In the data rows, 50 means zero.
Some points:
array([54., 47., 45., 6., 28., 56., 81., 32., 66., 67., 83., 45., 87., 54.,
       59., 46., 36., 44., 62., 52., 30., 9., 46., 44., 42., 51., 87., 64.,
       55., 45., 29., 94.])
array([55., 77., 51., 47., 48., 71., 44., 84., 32., 55., 37., 35., 50., 53.,
       76., 62., 20., 42., 63., 47., 67., 68., 15., 39., 28., 72., 77., 52.,
       19., 30., 43., 53.])
array([58., 44., 52., 67., 38., 59., 42., 47., 48., 67., 11., 49., 62., 27.,
       41., 17., 58., 62., 71., 71., 68., 53., 49., 63., 42., 59., 61., 22.,
       74., 23., 43., 65.])
array([50., 65., 89., 68., 64., 84., 58., 52., 51., 51., 84., 54., 52., 46.,
       73., 63., 41., 63., 32., 43., 30., 31., 41., 58., 52., 63., 24., 13.,
       22., 36., 61., 55.])
array([42., 56., 68., 53., 29., 44., 60., 45., 86., 67., 40., 55., 36., 33.,
       57., 71., 26., 60., 61., 87., 18., 77., 54., 54., 24., 39., 60., 42.,
       52., 44., 36., 57.])
array([99., 29., 40., 41., 74., 73., 60., 53., 71., 46., 41., 45., 37., 54.,
       51., 41., 54., 49., 47., 80., 16., 49., 36., 60., 36., 44., 46., 63.,
       50., 49., 60., 44.])
array([47., 72., 38., 94., 48., 74., 56., 59., 61., 65., 47., 62., 40., 49.,
       54., 65., 89., 49., 36., 63., 66., 47., 47., 52., 60., 61., 65., 53.,
       9., 99., 43., 73.])
array([71., 56., 52., 34., 39., 57., 54., 31., 44., 31., 39., 45., 37., 60.,
       47., 52., 22., 61., 43., 56., 50., 45., 51., 17., 20., 38., 72., 49.,
       52., 51., 89., 54.])
array([60., 37., 46., 41., 33., 59., 37., 27., 65., 40., 35., 17., 42., 58.,
       69., 43., 48., 37., 53., 50., 45., 61., 45., 41., 66., 53., 37., 63.,
       46., 47., 68., 52.])
array([36., 45., 71., 56., 31., 61., 59., 73., 35., 63., 41., 34., 60., 64.,
       38., 67., 42., 87., 51., 37., 64., 43., 48., 52., 62., 75., 70., 86.,
       61., 17., 36., 7.])
array([45., 61., 70., 27., 57., 39., 78., 27., 53., 6., 53., 63., 64., 45.,
       39., 35., 70., 46., 53., 47., 63., 59., 45., 78., 23., 73., 47., 53.,
       35., 71., 66., 76.])
array([53., 82., 81., 66., 18., 50., 49., 58., 8., 53., 59., 57., 52., 43.,
       58., 17., 9., 44., 72., 46., 53., 79., 60., 60., 76., 45., 23., 59.,
       48., 36., 41., 62.])
array([50., 36., 59., 45., 30., 24., 44., 65., 63., 41., 37., 48., 55., 45.,
       42., 40., 17., 60., 93., 34., 63., 32., 86., 49., 47., 56., 32., 39.,
       24., 77., 78., 49.])
array([29., 64., 55., 75., 36., 75., 81., 37., 30., 42., 41., 49., 57., 57.,
       60., 64., 35., 55., 76., 69., 56., 45., 75., 36., 25., 63., 36., 48.,
       69., 44., 21., 36.])
array([57., 50., 51., 49., 35., 29., 42., 42., 33., 51., 62., 68., 48., 53.,
       33., 55., 80., 34., 58., 71., 36., 23., 47., 37., 20., 53., 61., 78.,
       65., 72., 83., 51.])
array([45., 29., 29., 41., 76., 57., 37., 30., 35., 55., 56., 26., 77., 20.,
       47., 63., 12., 39., 56., 45., 47., 70., 52., 46., 60., 36., 46., 81.,
       10., 59., 49., 53.])
array([63., 25., 52., 38., 83., 35., 46., 30., 28., 49., 45., 81., 41., 29.,
       53., 35., 61., 35., 14., 66., 97., 38., 34., 51., 25., 30., 67., 50.,
       22., 27., 36., 21.])
array([55., 17., 67., 31., 69., 44., 63., 48., 49., 75., 35., 76., 50., 47.,
       79., 51., 54., 48., 39., 50., 53., 16., 71., 54., 56., 56., 39., 58.,
       55., 40., 42., 75.])
array([31., 71., 34., 45., 99., 63., 22., 78., 45., 48., 44., 53., 68., 44.,
       31., 51., 43., 39., 59., 48., 67., 26., 50., 64., 44., 60., 60., 64.,
       62., 50., 55., 59.])
array([49., 61., 54., 12., 66., 45., 35., 68., 46., 38., 39., 50., 41., 22.,
       56., 72., 60., 73., 45., 59., 59., 34., 53., 72., 34., 42., 61., 62.,
       50., 52., 30., 40.])
array([51., 50., 39., 71., 36., 85., 66., 47., 31., 68., 49., 30., 62., 13.,
       74., 56., 78., 41., 53., 79., 50., 24., 64., 35., 56., 81., 55., 28.,
       51., 71., 85., 37.])
array([46., 40., 27., 33., 76., 53., 50., 54., 70., 40., 28., 84., 51., 56.,
       34., 15., 18., 59., 16., 60., 57., 21., 68., 33., 56., 55., 53., 63.,
       56., 47., 45., 37.])
array([54., 43., 52., 54., 71., 6., 75., 64., 60., 60., 53., 18., 31., 15.,
       33., 52., 49., 39., 81., 47., 35., 31., 25., 44., 49., 34., 52., 31.,
       79., 65., 47., 58.])
array([55., 71., 55., 72., 76., 41., 38., 67., 80., 58., 44., 70., 79., 43.,
       34., 63., 42., 36., 42., 66., 89., 62., 71., 51., 57., 21., 58., 40.,
       45., 20., 74., 33.])
array([41., 11., 37., 57., 56., 75., 66., 67., 54., 57., 32., 31., 45., 95.,
       55., 48., 67., 41., 68., 55., 88., 53., 57., 53., 57., 32., 23., 13.,
       28., 62., 52., 62.])
array([78., 66., 51., 35., 67., 49., 28., 53., 60., 62., 49., 71., 28., 55.,
       50., 63., 57., 59., 51., 48., 66., 17., 89., 36., 61., 43., 3., 63.,
       67., 72., 56., 61.])
array([48., 58., 35., 73., 67., 37., 54., 50., 42., 41., 49., 67., 45., 47.,
       58., 54., 52., 42., 37., 39., 23., 52., 29., 99., 24., 31., 51., 57.,
       72., 57., 38., 51.])
array([36., 47., 59., 15., 48., 48., 15., 29., 49., 52., 75., 31., 43., 48.,
       50., 97., 36., 32., 62., 40., 52., 32., 18., 41., 43., 68., 46., 16.,
       79., 56., 59., 33.])
array([41., 39., 32., 16., 55., 27., 54., 71., 29., 36., 69., 49., 35., 81.,
       67., 45., 84., 25., 86., 28., 22., 56., 49., 41., 51., 57., 66., 46.,
       46., 38., 74., 60.])
array([56., 44., 64., 63., 26., 58., 72., 55., 72., 20., 66., 54., 56., 73.,
       20., 71., 66., 38., 13., 42., 65., 77., 45., 29., 53., 55., 47., 22.,
       20., 75., 18., 59.])
array([44., 51., 35., 49., 49., 32., 39., 44., 42., 63., 82., 39., 37., 54.,
       40., 14., 41., 80., 69., 72., 45., 70., 66., 49., 55., 84., 53., 33.,
       60., 49., 24., 43.])
array([75., 43., 72., 54., 33., 88., 38., 21., 42., 42., 51., 56., 53., 55.,
       56., 29., 43., 53., 72., 22., 63., 61., 54., 49., 53., 25., 85., 49.,
       99., 88., 53., 45.])
array([31., 42., 49., 72., 56., 36., 30., 39., 62., 92., 58., 49., 7., 62.,
       64., 53., 47., 64., 55., 44., 35., 72., 72., 49., 48., 54., 74., 50.,
       59., 44., 75., 59.])
array([61., 49., 45., 52., 54., 69., 84., 50., 56., 31., 56., 57., 26., 56.,
       48., 47., 68., 70., 55., 43., 41., 47., 64., 17., 72., 52., 59., 50.,
       45., 41., 65., 48.])
array([65., 57., 80., 42., 23., 36., 52., 43., 19., 98., 17., 47., 75., 43.,
       36., 58., 34., 40., 45., 22., 36., 60., 53., 62., 58., 47., 43., 51.,
       37., 38., 47., 13.])
array([89., 46., 47., 51., 67., 35., 62., 64., 65., 47., 43., 48., 76., 47.,
       78., 64., 83., 49., 57., 54., 25., 43., 34., 48., 68., 52., 60., 47.,
       71., 35., 31., 58.])
array([74., 49., 14., 19., 46., 67., 36., 50., 48., 60., 50., 48., 19., 21.,
       36., 71., 29., 35., 25., 65., 77., 58., 42., 51., 72., 43., 36., 59.,
       59., 23., 47., 76.])
array([34., 71., 30., 60., 35., 54., 66., 76., 55., 76., 73., 41., 31., 59.,
       39., 78., 63., 46., 11., 30., 46., 35., 60., 55., 34., 27., 14., 30.,
       30., 74., 30., 27.])
array([67., 65., 30., 34., 52., 37., 63., 35., 80., 59., 47., 40., 72., 80.,
       84., 19., 27., 28., 37., 64., 55., 35., 41., 70., 28., 31., 51., 57.,
       60., 69., 62., 18.])
array([26., 41., 56., 39., 93., 57., 66., 35., 31., 60., 56., 44., 23., 41.,
       25., 54., 38., 38., 27., 63., 49., 59., 25., 46., 59., 49., 55., 99.,
       50., 58., 49., 30.])
array([70., 71., 16., 59., 35., 28., 63., 43., 40., 41., 50., 68., 36., 61.,
       74., 65., 55., 68., 47., 32., 48., 39., 24., 47., 32., 46., 54., 47.,
       45., 71., 54., 57.])
array([49., 59., 41., 21., 29., 59., 38., 31., 76., 29., 54., 72., 69., 36.,
       52., 73., 79., 73., 73., 40., 31., 75., 59., 44., 60., 45., 42., 55.,
       28., 32., 56., 37.])
array([44., 71., 51., 69., 47., 28., 40., 16., 27., 58., 30., 36., 86., 61.,
       45., 63., 45., 94., 64., 60., 56., 58., 23., 72., 82., 63., 29., 44.,
       19., 39., 35., 43.])
array([38., 19., 44., 58., 24., 99., 52., 84., 62., 35., 64., 70., 49., 41.,
       27., 29., 78., 60., 51., 26., 51., 52., 51., 66., 38., 16., 34., 46.,
       19., 63., 63., 50.])
array([48., 45., 52., 50., 70., 56., 21., 48., 48., 64., 54., 86., 75., 50.,
       75., 34., 24., 35., 53., 54., 42., 70., 47., 39., 43., 68., 41., 55.,
       61., 40., 33., 46.])
array([66., 30., 55., 36., 66., 32., 36., 36., 54., 33., 62., 8., 52., 61.,
       45., 67., 44., 52., 9., 77., 57., 41., 60., 88., 20., 46., 31., 62.,
       64., 42., 77., 70.])
array([5., 56., 56., 76., 24., 77., 56., 67., 54., 39., 48., 50., 50., 68.,
       34., 38., 57., 39., 0., 35., 40., 42., 36., 48., 59., 35., 23., 5.,
       55., 46., 56., 93.])
There is one direction along which these points spread out most. Take the direction at right angles to it along which they spread out most. Go by this last direction. How many in every 100 of the points above lie lower along it than each point below? Answers are rounded to whole numbers. More than half of the points above lie lower than the first one.
array([70., 26., 60., 68., 59., 30., 55., 72., 63., 63., 47., 49., 90., 41.,
       71., 54., 34., 67., 41., 59., 46., 77., 49., 43., 62., 62., 33., 56.,
       38., 62., 72., 64.]) -> 23
array([43., 51., 48., 41., 60., 44., 30., 13., 67., 66., 53., 32., 58., 47.,
       73., 53., 59., 60., 45., 28., 49., 65., 60., 49., 27., 81., 52., 51.,
       36., 39., 51., 42.]) -> 30
array([29., 68., 43., 54., 44., 42., 66., 51., 47., 15., 29., 36., 39., 33.,
       72., 46., 48., 15., 41., 38., 50., 43., 64., 36., 61., 46., 47., 65.,
       30., 38., 65., 32.]) -> 40
array([40., 31., 30., 49., 16., 54., 33., 99., 30., 35., 75., 24., 70., 50.,
       45., 34., 80., 56., 5., 22., 46., 62., 43., 22., 21., 32., 36., 29.,
       39., 69., 37., 28.]) -> 55
array([69., 56., 37., 36., 62., 58., 68., 41., 41., 54., 53., 84., 61., 35.,
       10., 63., 45., 11., 27., 35., 27., 45., 68., 74., 66., 99., 58., 42.,
       86., 52., 62., 47.]) -> 62
array([37., 26., 59., 64., 0., 41., 42., 45., 59., 39., 39., 76., 41., 54.,
       65., 76., 30., 59., 55., 69., 25., 37., 22., 71., 93., 63., 50., 37.,
       47., 61., 70., 46.]) -> 19
array([49., 8., 44., 91., 27., 75., 56., 86., 78., 37., 56., 66., 51., 79.,
       28., 69., 51., 44., 34., 2., 74., 51., 47., 43., 25., 70., 22., 62.,
       50., 71., 38., 60.]) -> 68
array([63., 37., 41., 80., 64., 35., 75., 38., 72., 33., 99., 47., 31., 43.,
       60., 48., 63., 42., 66., 44., 70., 20., 50., 50., 66., 40., 70., 58.,
       62., 26., 57., 51.]) -> 89
array([28., 69., 61., 59., 37., 60., 70., 38., 66., 69., 56., 38., 49., 9.,
       71., 33., 47., 62., 59., 58., 56., 72., 36., 42., 90., 56., 38., 48.,
       73., 80., 47., 31.]) -> 13
array([67., 27., 50., 63., 55., 47., 53., 38., 29., 38., 45., 40., 44., 66.,
       66., 73., 59., 48., 57., 70., 31., 54., 96., 70., 55., 27., 85., 40.,
       63., 62., 50., 67.]) -> 53
array([91., 54., 47., 64., 50., 56., 9., 38., 66., 45., 29., 30., 19., 28.,
       45., 17., 39., 18., 25., 54., 19., 0., 71., 56., 35., 54., 60., 49.,
       42., 44., 22., 57.]) -> 85
array([35., 87., 70., 88., 57., 41., 33., 11., 29., 59., 42., 44., 62., 49.,
       23., 53., 44., 90., 53., 42., 40., 55., 35., 9., 38., 35., 34., 48.,
       31., 35., 49., 40.]) -> 9
